In the rows, 128 means zero.
Turns in one plane each, and the order they were made in; the first pair answered
zafe:
[164 143 165 120 120 178 109 118] -> [147 166 157 150 109 169 107 141]
[142  99 123 106 141 126 139 105] -> [151 117 122 142 117 106 125 157]
[104 104 103 137 122 129 154 144] -> [117  88 110 120 130 131 155 133]
zezi:
[131  98 143  79 140 126 140  88] -> [161  89 147  89 125 104 129 124]
[126 104 116 105 120 115 141 119] -> [133 102 116 111 113 109 138 132]
[177  79 153  79 148 158 109 106] -> [195  84 154 109 123 129  93 161]
[128 112 140 131 132 125 123 127] -> [128 118 140 136 131 122 122 133]
devi:
[132 132 137 142 111 125 129 132] -> [116 132 128 142 115 124 134 122]
[129 158 149 138 127 163 127 113] -> [103 128 122 120 139 142 140  87]
[167  80 125 111 120 106 122 111] -> [171 145 155 148 108 150 109 136]
[152 115 118 101 141 116 131  99] -> [172 143 141 119 133 135 120 121]
pizal:
[149 140 140 145 123 131 112 151] -> [144 147 144 145 126 143 115 145]
[108 146  93 134 119 105 121 126] -> [135 126 100 126 115  92 115 141]
[132 123 141  91 144 161 140  87] -> [ 98 133 121 105 145 152 146  86]
Now pairs of rows:
(two turns a pair)
[126 166 150 155 119 143 124 125] -> [ 98 162 128 157 125 128 133 116] | zezi, pizal
[122 132 116 149 114 100 128 154] -> [ 92 139 109 132 133 129 141 108] | zezi, zezi
[106 135  95 159 109 105 130 156] -> [161  98 121 128 110 101 123 161] | devi, pizal
[135 151 129 149 138 139 130 137] -> [147 111 124 116 146 120 137 121] | devi, zafe
[120 167 147 153 131 172 116 139] -> [107  97 118  95 157 139 136  91] | devi, zezi
[111 116 112 123 125 109 133 128] -> [150 121 144 119 121 133 121 138] | devi, pizal
[100 136 109 112 117 102 157 143] -> [152 118 141  89 118 110 148 150] | pizal, pizal
[117 135 120 136 113 142 117 139] -> [130 109 120 122 116 123 119 139] | devi, devi
[140 136 147 115 152 149 137 113] -> [120 164 134 144 141 142 135 135] | zafe, zafe
[121 149 135 167 111 112 101 189] -> [160  83 161  81 146 134 114 117] | zafe, zafe
[168 129 153 132 108 135 120 144] -> [109 155 115 161 105 120 129 145] | zafe, pizal
[113 167 120 149 143 174 121 127] -> [ 89 151  98 143 150 153 132 113] | zezi, pizal
[107  88 135 141  97  81 120 159] -> [107  96 135 147  96  85 117 162] | zezi, devi
[ 95 110 103 104 139 108 145  91] -> [141  85 116  97 128  86 136 119] | zezi, zezi
[147 103 144  99 144 118 134 125] -> [104 155 138 129 144 147 137 117] | devi, devi
[114 119 100 136 117  86 119 144] -> [171 114 149 111 122 123 108 133] | pizal, pizal
[159 156 165 145 114 144 114 162] -> [ 99  94 104 102 140  95 146 106] | devi, devi
[149 102 116 125 136  96 111 140] -> [163 121 130 138 128 113 104 152] | pizal, zezi
[119 153 120 173 117 134 120 158] -> [ 91 139 111 136 145 155 140  96] | pizal, zafe
[173 129 161 134 120 152 125 152] -> [149 122 153 109 141 169 142 106] | devi, zafe
[151  75 129  84 136 103 138 116] -> [112 183 143 159 119 160 123 144] | devi, zafe
[160  94 131  92 127 116 115 144] -> [113 169 137 129 132 174 117 128] | devi, zafe
[101 113 112 120 131 108 150 111] -> [116 119 118 140 114  93 138 146] | zafe, zafe
[131 140 126 151 126 120 124 153] -> [151 112 138 113 141 131 127 122] | zafe, zafe
[146  70 120 104 140  56 157 148] -> [176 113 180  80 162 156 150  97] | pizal, pizal
[119 161 125 148 109 134 111 135] -> [117 112 104 123 114  96 122 126] | devi, pizal
[ 46 109  60 122 127  96 129 127] -> [ 60 123  65 148 109  84 115 169] | devi, zafe
[146 119 123 100 130 119 132 110] -> [155 121 128 102 125 118 127 121] | pizal, zezi
[120 143 130 110 154 159 129 102] -> [126 165 137 135 140 162 120 130] | zafe, devi
[ 93 154 108 172 136 105 132 153] -> [ 96 105 107 112 165 111 148  91] | zafe, pizal
[107  96  99 111 128  66 145 111] -> [167  83 137  99 121  81 130 128] | zafe, pizal
[110 145 140 127 132 143 121 117] -> [112 109 125 115 131 107 127 125] | pizal, devi
[162  78 132  79 121  77 120 117] -> [ 65 137  91 113 133 100 140  81] | zafe, zafe
[116 120 130 140 105 106 129 133] -> [119 138 141 147 106 123 125 136] | pizal, devi
[ 84 110 102 136 120 103 158 123] -> [123 108 120 150 103  90 142 164] | devi, zezi
[119 164 122 171  99 119 114 181] -> [159 153 146 154 100 130 107 186] | pizal, pizal
[129 180 124 136 154 168 132 135] -> [110 117  81 108 164 107 151 118] | devi, pizal
[155 188 130 142 123 144 122 137] -> [137 166 122 108 146 153 140  83] | pizal, zafe
[146 113 132 106 135 138 132 122] -> [150 134 140 127 126 147 126 136] | devi, zezi
[127 148 127 167 125 123 124 142] -> [141 103 130 117 146 127 136  99] | zafe, devi
[186  91 133 112 121  87 111 180] -> [192 142 160 138 115 129 100 187] | pizal, zezi
[149 114 151 118 117 122 100 120] -> [146 129 155 123 118 134  98 118] | pizal, zezi
[133 146  97 177 126 106 117 165] -> [117  99  76 137 145  88 134 125] | zezi, devi
[150 159 158 138 127 156 127 145] -> [160 108 148  98 141 140 138 113] | devi, zafe
[ 70 104 130 126 106 127 130  62] -> [123  63 138 122  87  83 118 108] | pizal, zafe
[119 161 141 167 115 141 124 148] -> [ 85 128 101 151 125 105 141 128] | pizal, devi
[147 106 121 139 115  99 122 160] -> [128  93 106 125 125  92 131 137] | zafe, devi
[133 131 105 145 107  74 118 161] -> [155  94 116 101 123  77 127 130] | zafe, devi
[162 145 134 128 120 147 130 146] -> [154 129 128 102 135 150 141 112] | devi, zafe
[165 133 143 129 145  92 131 148] -> [124 179 138 146 152 126 134 126] | devi, zezi
[179 101 164 107 113 125 113 152] -> [ 64 134 106 121 139 137 141  92] | devi, devi
[ 97 116 118  96 128 119 129  79] -> [164 104 152 100 106 108 108 128] | pizal, devi
[139 101 126  97 138 116 137 111] -> [141 152 152 121 134 159 126 119] | devi, pizal
[126 114 119  96 135  99 117 145] -> [102 164 125 123 134 130 113 147] | devi, devi
[126 139 122 138 117 119 123 152] -> [119 149 123 141 119 127 125 147] | pizal, zezi
[144 144 141 146 142 136 121 132] -> [144 135 145 132 150 141 124 120] | zafe, zafe
[154 100 102 119 131  97 128 178] -> [112 172 106 156 134 148 126 168] | devi, zezi
[ 72 147 109 120 151 142 148  68] -> [152  87 144  74 150 129 138  73] | devi, pizal
[ 70 141 107 105 153 163 143  66] -> [177  62 131  91 121  90 118 144] | devi, zezi
[180 153 148 120 112 138 134 149] -> [106 164 110 113 134 147 159  98] | pizal, devi
[ 66 143 111 132 137 139 133 104] -> [140 124 134 149 105 102 106 181] | zafe, zafe
[162 128 137 128 121  90 102 157] -> [150 167 160 123 137 149 104 118] | pizal, pizal
[101 129 114 111 139 121 132  92] -> [125 102 114 106 128  97 126 114] | pizal, pizal
[ 87 151 103 129 146 136 144 106] -> [145 117 136  92 153 150 140  95] | zafe, pizal
[144 136 141 122 129 154 130 122] -> [148 128 141 116 131 147 129 121] | pizal, zafe
[108 164 138 139 136 171 138 113] -> [165  89 137 111 124 104 131 151] | devi, zafe
[172  94 160 115 121 131 115 151] -> [118 160 159 143 129 180 123 127] | devi, zezi
[139 148 114 136 115 157 135 147] -> [121 148 100 136 118 148 141 144] | zezi, pizal
[119 129 110 151 104  96 124 164] -> [112 101 100 127 114  88 132 141] | zezi, devi
[185 114 166  88 143 163 110 106] -> [110 190 124 178 115 145 106 159] | zezi, zafe
[128 158 146 160 123 147 126 158] -> [116 104 131 102 151 141 149  96] | zafe, devi
[126 188 156 140 133 186 113 108] -> [182 153 177 114 128 170 105 128] | zafe, zezi
[132 141 146 119 134 162 132 106] -> [144 114 144 103 135 143 136 105] | devi, devi
[133  69 121  85 132 124 140  87] -> [150 147 166 123 122 191 122 102] | devi, pizal
[156 131 158 123 158 166 118 122] -> [ 87 143 111 140 162 144 134 109] | devi, pizal
[109 106 101 127 139 103 140 110] -> [170 117 153 123 132 139 122 128] | devi, pizal
[ 94  99 101 125 149 131 146  98] -> [135  74 107 131 129  96 134 143] | pizal, zafe
[ 94 156 128 140 141 152 129 104] -> [136 107 142  99 149 141 129  93] | zezi, devi
[119 195 153 151 137 167 127 142] -> [ 98 165 109 167 121  99 130 176] | pizal, pizal
[ 87 141 136 126 148 173 116 110] -> [ 80 111 118 108 151 146 125 104] | pizal, zezi
[144 152 134 144 121 108 117 173] -> [ 84 161 109 130 148 130 139 115] | devi, zezi
[ 89 139 124 127 145 163 122  99] -> [132 121 153 109 144 171 116 104] | zafe, pizal
[127  80 102 135 124  70 133 147] -> [106  76  97 116 140  86 146 107] | zafe, zafe
[142  75 122 109 130  99 121 121] -> [138 129 129 159 107 110 105 167] | pizal, zafe
[123 147 118 153 111 116 125 156] -> [ 95 149 117 128 132 144 140 106] | zezi, zezi
[ 97 102  86 121 148 132 151 117] -> [152  98 108 141 125 111 127 178] | devi, zezi
[119 146  85 122 103 134 146  94] -> [147 134  89 132  84 104 134 134] | devi, zafe
[114 119 143 121 134 164 145  77] -> [118  93 132 112 134 142 148  77] | pizal, zezi
[107  84  87 135 128  61 134 139] -> [177  91 138 138 114  84 114 173] | zafe, devi
[154 122 147 119 130 109 126 152] -> [106 125 112 127 138  95 140 136] | zafe, devi
[120 133 152 120 143 171 142  98] -> [139 148 166 137 130 175 130 124] | zafe, pizal
[134 141 136 130 124 140 124 129] -> [142 120 132 116 129 129 128 122] | devi, zafe
[130  75  93 108 130  57 133 132] -> [185 101 160  75 145 144 125  96] | pizal, pizal
[ 74 167 119 155 145 143 134 120] -> [ 68 137 100 138 152 115 143 110] | pizal, zezi
[161 156 135 180 122 127 111 157] -> [114 131  92 173 128  84 127 143] | devi, pizal
[107 166 139 155 132 166 118 139] -> [ 81 152 120 142 143 158 130 117] | pizal, zezi
[148 128 147 165 100 119 114 130] -> [142 108 150 129 120 137 125  86] | zafe, zafe
[125 152 121 141 117 131 119 142] -> [156 122 136 112 123 133 119 129] | zafe, zafe
[173  68 129 112 114  82 119 155] -> [107 102  90 152 107  65 125 166] | zafe, devi
[130 125 156 114 125 189 120  78] -> [118 135 149 122 123 192 121  79] | zezi, pizal
[128 174 153 139 122 169 123 123] -> [ 93 159 107 159 111 111 128 149] | pizal, pizal
[125 108 106 129 110 112 123 143] -> [125 100 107 110 121 122 130 121] | zafe, zafe
[134 126 101 135 146 104 131 128] -> [140 151 114 152 139 123 124 141] | devi, devi
[ 92  85  98 105 122 113 137  95] -> [ 98 147 111 170  91 120 115 163] | devi, zafe
[126 137 126 159 112 109 116 143] -> [134 116 124 147 114  97 117 141] | devi, pizal
[128 139 134 151  97 110 119 174] -> [ 84 113 101 129 118  96 138 132] | zezi, devi
[ 61 131  86 149 118  91 137 121] -> [150 122 134 156  92  85 108 184] | pizal, devi
[165 124 154  83 144 144 131 104] -> [172 152 167 103 135 157 123 124] | devi, zezi
[149 135 178 135 136 158 131  81] -> [120  94 139 117 147 116 149  66] | pizal, devi
[128  77  91 118 123  76 141 146] -> [168  75 119 112 120  89 130 156] | zezi, pizal
[ 91 116 141 130 136 100 137 112] -> [130 139 174 147 125 120 121 145] | devi, devi
[116 103 102  99 145 117 154  97] -> [168 137 154 106 139 163 134 112] | devi, pizal
[111 101  96 119 126  87 142 136] -> [ 87 153 101 151 125 119 139 136] | devi, zafe
[ 95 116 104 135 115  89 142 140] -> [115 114 115 139 109  86 134 157] | pizal, zezi
[112 105 176  84 158 118 140 104] -> [ 79 117 157  94 159 113 146 100] | pizal, pizal
[116  99 123 115 132 114 135 129] -> [121 117 128 137 120 108 125 155] | pizal, zafe
[ 76 146  99 131 135 131 142 105] -> [157  86 130  87 134 118 133 110] | devi, pizal
[ 59 149  88 153 131 108 143 123] -> [162  81 125 122 114  72 123 168] | pizal, pizal
[132 120 126 133 127 109 114 144] -> [143 131 147 126 131 138 112 130] | pizal, pizal
[138 140 152 120 142 159 130 104] -> [ 90 143 108 141 136 118 139 115] | pizal, pizal
[123 130 114 154 107 120 130 170] -> [152  88 130 101 128 129 136 125] | zafe, zafe
[ 59 123  69 143 132 121 149 104] -> [ 85  86  68 133 122  82 144 126] | pizal, zezi
[ 90 149 153 141 139 164 132  69] -> [104  90 137 106 143 120 140  64] | devi, pizal
[130 141 136 132 124 140 119 126] -> [132 113 128 116 128 122 125 119] | devi, devi
[ 82 109  94 104 145 110 151  87] -> [136  83 104 115 120  68 133 147] | pizal, zafe
[151  96 129 107 123  95 131 143] -> [120 124 110 141 113  88 131 159] | zafe, devi
[116 170 140 164 147 161 131 118] -> [109 147 133 139 160 162 143  90] | zafe, pizal
[121 125  99 124 146 118 130 116] -> [161 125 129 116 139 137 118 122] | devi, pizal
[112 127 114 145 129  74 118 155] -> [126 167 143 161 126 115 106 162] | pizal, devi
[124  87 111 123 122  79 125 131] -> [152 100 131 136 110  88 111 157] | pizal, zezi
[178  90 137 123 122  82 119 180] -> [117 188 136 179 120 138 119 174] | pizal, zafe
[107 159 123 152 133 126 159 148] -> [ 99 151 115 146 137 119 164 138] | pizal, zezi
[ 77 110 135 124 139 109 139 117] -> [138  99 177 107 137 129 125 130] | devi, pizal
[138 107 115 121 126 101 129 141] -> [150 143 141 136 120 136 117 149] | devi, pizal
[165 130 160 105 143 161 124 107] -> [ 85 168 111 153 140 142 136 117] | zafe, devi
[101 132  94 157 116  91 136 148] -> [ 85 120  89 135 132 103 148 113] | devi, zafe
[127 118 145  92 159 161 134  85] -> [166 147 173 127 134 165 111 143] | zafe, pizal
[159 102 151 106 138 134 138 109] -> [145 121 153 109 145 153 141  96] | pizal, devi
[122 126 131 138 131 163 121  93] -> [131  86 118 125 126 122 123 105] | pizal, devi
[ 97 132 109 170 113 138 129 134] -> [150  92 124 147 105 116 122 153] | devi, devi
[112 135 106 139 125  89 124 146] -> [168 124 148 116 128 116 115 145] | pizal, pizal
[111 183 129 190 129 146 126 156] -> [144  93 140  90 169 150 146  77] | zafe, devi
[140  87 101 105 113  80 137 106] -> [180  90 128 100 108  98 126 122] | zezi, pizal
[101 151 142 149 115 175 137 109] -> [ 95 117 106 162  98 105 138 148] | pizal, pizal
[113  87 115 119 112 121 128 101] -> [125  84 114 132 100 109 118 126] | zezi, zezi
[144  88 127 101 128 104 132 117] -> [134 116 142  99 139 150 135  89] | pizal, pizal
[131 107 128 105 139 128 137 104] -> [136 150 138 150 116 133 123 150] | devi, zafe
[127 134 131 147 111 103 118 165] -> [140  98 143  94 137 120 130 113] | zafe, zafe
